Q:
99  152  91  140  110  99  103
76  89  84  96  136  162  118
105  99  128  154  81  32  94
A: 128

Q:
70  46  89  41
55  21  100  100
36  44  122  111
A: 122

Q:
157  78  112  90
76  43  110  62
38  105  162  115
A: 162

Q:
20  176  66  22
57  60  30  31
111  107  84  119
A: 84

Q:
121  102  90  132  102
127  94  98  121  108
75  86  34  79  109
A: 34

Q:
113  102  113  102  115  81  133
123  84  94  110  99  104  98
48  25  85  37  139  59  89
A: 85

Q:
125  73  94  152  81  122  124
110  65  79  105  73  126  37
90  117  159  133  113  77  117
A: 159

Q:
56  24  119  71  93  148
80  60  138  132  71  108
114  136  152  137  84  105
A: 152

Q:
75  125  64  96
107  91  97  36
129  55  89  115
A: 89
---
85  160  108  106  85  100  111
96  169  111  111  92  86  111
--> 100

104  103  110  102
65  32  116  64
--> 110

87  60  66  41  93  143  120
60  69  68  25  70  148  158
--> 143

36  153  64  176  34
18  77  84  31  28
--> 176

40  103  78  160  168  103
75  105  53  144  149  108
--> 168

47  57  111  115
102  49  40  57
--> 111

90  160  140  104
20  68  164  139
--> 140

61  43  33  70  153
79  54  42  85  131
--> 70
---
[[ 45  23 176  49 167  31  78]
 [ 77  93 138  46  98  89  62]
 [167  70  27  73 112  38  87]] -> 87

[[115 119 122  74  96  84  74]
 [164 123  64  39  79  28  43]
 [140 126 125  61  93  66  69]] -> 69

[[118 169 101  64  52]
 [ 59  74 176 114  55]
 [ 88 134  61 160  66]] -> 66

[[ 36 115  85 141]
 [ 42 111  33  90]
 [ 60 147  92  52]] -> 52

[[144  46  75 138]
 [ 46 149 112  50]
 [110 131 160 143]] -> 143

[[133 145  94  67 142  76]
 [ 87  87  39 108 127  72]
 [ 64  60  54 103 103  75]] -> 75
---
80  65  137  114  95  88
80  22  137  114  95  88
146  105  137  92  95  88
=> 92

124  128  100  63  94  91  151
100  151  183  62  115  100  120
126  150  100  91  95  103  125
=> 95

131  137  129  76  117  111
32  119  83  91  110  125
141  119  104  144  70  97
=> 144

50  63  107  76  57  118  157
112  117  112  87  104  89  86
121  71  131  62  105  109  21
=> 105

125  65  111  141  157  130  87
128  84  88  120  167  105  89
103  79  83  157  181  118  71
=> 181

133  31  78  158  114  144
119  67  107  105  62  62
145  72  81  128  131  148
=> 128

130  152  45  27  136  88  34
164  104  110  91  117  97  150
61  83  105  130  82  98  90
=> 82

80  119  136  65  79  92
128  86  95  165  93  140
129  127  82  98  98  67
=> 98
---
[[ 89 106  88  96  97 113 106 108 132  92 112 100  70 108]
 [ 85  92 124  58 114  92  68  58 115 116  52 120  67  71]
 [116  88 107 133 111  66 112 134  70 104 143  72 127 126]
 [106  88 105  84 105  88  91  93 104 102  87  89  94  97]
 [ 39  52 131  80 125  56  83  70  94 116  73  86  64  67]
 [106 101 101 107 108  92 104 106  99  97 108  92  99 105]
 [107 108 113  91 108 103  81  86  87  98  89 100 109  81]
 [130 103 107 103  99  91  96 106  72 102 102  85 136 105]
 [112  68 120 104 111  54  95 109  71 118 107  74 123 108]
 [ 60  75  92 113 106  89 119  96 111  94  99  89  80  85]
 [ 42  61 121  63 117  75  80  58 126 120  55 113  41  67]
 [ 58  51  99 107  99  58 128 111  94 116 101  80  82 127]] | 85

[[134  18 112 107 137 118  65 112 101 125  68 102]
 [ 91 100  83 108  76  91 135 119  64 103  51 100]
 [126  89 101  95  84 101 140  96  79 131  98  93]
 [119 106 129 135 123  71 105  81 108  90 135 141]
 [109 120  63  91 145  96 134 103 114  53 130  59]
 [114 161  87  76  66 106 113 109  81  65 114  96]
 [ 70  89 118  50  99  75 122 103  87 116  79 103]] | 59

[[104  99 101 102  98  98 102 102 100  99]
 [113 107 106 101  97  99  94  96  97  92]
 [105 104  98 100  98  92  90 102  91 107]
 [ 84 159  61 136  95 115 109 112  91 139]
 [143  80  38  62  63  86 124 104 163  75]
 [100 105 112  97  97  84  90 110 113  96]
 [116 129 151 153  90 126  78 128  56 121]
 [103  94 103 110  92  91  95  93 105 109]
 [102  97 103  98 100  99  99 102 102 101]] | 121

[[115  78  97 116 124 121  88 116  97 125 121  92  96  85  96  98]
 [106  83 124 158 136  80 103 114 132 107  75 124  63  84  78  63]
 [145 101 105  85 106 136 108 128  88  98 100 115 123 118 141 100]
 [ 86  97 103 163 159  85  78  71 134 120 121 110  39  77  57 112]
 [114  61 122 160 139 106  83 113 127 154 107  87  63  84  63  62]] | 100

[[101 153 157  63 111  55 164 119 131  69  74 115 104 157 155 159]
 [125 173  79  97 143  89  43 130 163  71 135 156  88 158 178  63]
 [ 73 146 172  89 139  97 153  93 122  96  83 151 144 131 104 164]
 [120  33  51 132  76 134  39 107  55 109 128  40  99  39  78  40]
 [102  66  37 123 148 112  26 128 131  18 111 137  31 154 110  47]
 [179 104  72  33 183  82  96 179 171  95  70 171  69 128 160 120]
 [165 176 155  77 151  92 117 142 164  83  66 169  49 159 146 158]
 [161  76 123  65 141  64 136 151 135 132  97 144 126  93 127 129]
 [ 88 180 144  91 105  84 136  90  80  87  94  74 129 172  64 115]] | 158

[[169 132  94  89 176 111 139 116]
 [149 135 104 111 176 111 146 134]
 [119 123  69  76 170 143 167 120]
 [ 62  97  91  47  74  67 114 123]
 [ 84 121 107  57  65  84 108 137]
 [143  61 114 108 105 135  40 105]
 [ 96  83 107  80  53  71  71  97]
 [ 91 172  43  41 101 137 164 160]
 [ 74  49 140 143 138 121  81  99]
 [159 150  44  87 153 150 120 121]] | 160

[[ 92 133  91 140 128 119  80 116 117 139  83  88 141 133 136]
 [109 112  82 129 110  77  96 109 106 133 102  99 124 130 115]
 [ 86 111 106 150 118  99 107  95  79 155  87 104 134 116 130]
 [ 88 108  97 134 122  99  94 108  93 141  82  91 123 115 135]
 [ 86 126  93 119 125 131  88  92 128 140  81  63 162 112 153]
 [ 97  79 120 119  94  89 126  84  58 109 111 137  71  78  84]
 [122  62 115 101  69  44 138  89  47  83 133 154  40  70  45]
 [107  80 118 113  95  71 134  88  56 103 122 148  65  85  68]
 [ 96  80 119  82 102 114  97 100  52  81  95 115  73  80  81]
 [143 102 102  72  72  23 104 119  83  90 106  78 128  94  72]] | 68

[[128  76 114  73 127  97  81  37 111  90  55  60  70]
 [147 104  93 106 104  86  66  68  85  79  75  87  84]
 [111  79 121 103 104  90  85 120  95 149 132 133 148]
 [121 111  97  97 127  82 105  33 119  65 108  87  96]
 [ 84 123 114 153  95 110  91 117 120  26  55  86  85]
 [ 96  51 141  89  96 140 119 119  77 121  67  75  91]
 [ 73 111  78  81 100  77  31 127 139 125  53 103  77]
 [ 94  79 152 112 117 109  66  73 128  71  48  65  86]
 [ 49 101 136  89  81 119  83  85 109  98 111  66  76]
 [106  64 164 117 109 137 138  71  86  71  98  69 108]
 [ 82 117  70  41  81  95 104  51  82 128 150  76  62]] | 76

[[112  99  96  89  79 109  93  55  85  73 100  86  90 133]
 [103  99 103  90  96  87 107  77  87  81  96 104  92 124]
 [118 133 114 106  69  83  99  81  50  43  97  94  88 136]
 [102 114  95  92  54 100 119  58  38 101 117  90  70 127]
 [ 92  95 119 109  46 103 149  60  73  66 133  96  91 159]] | 136
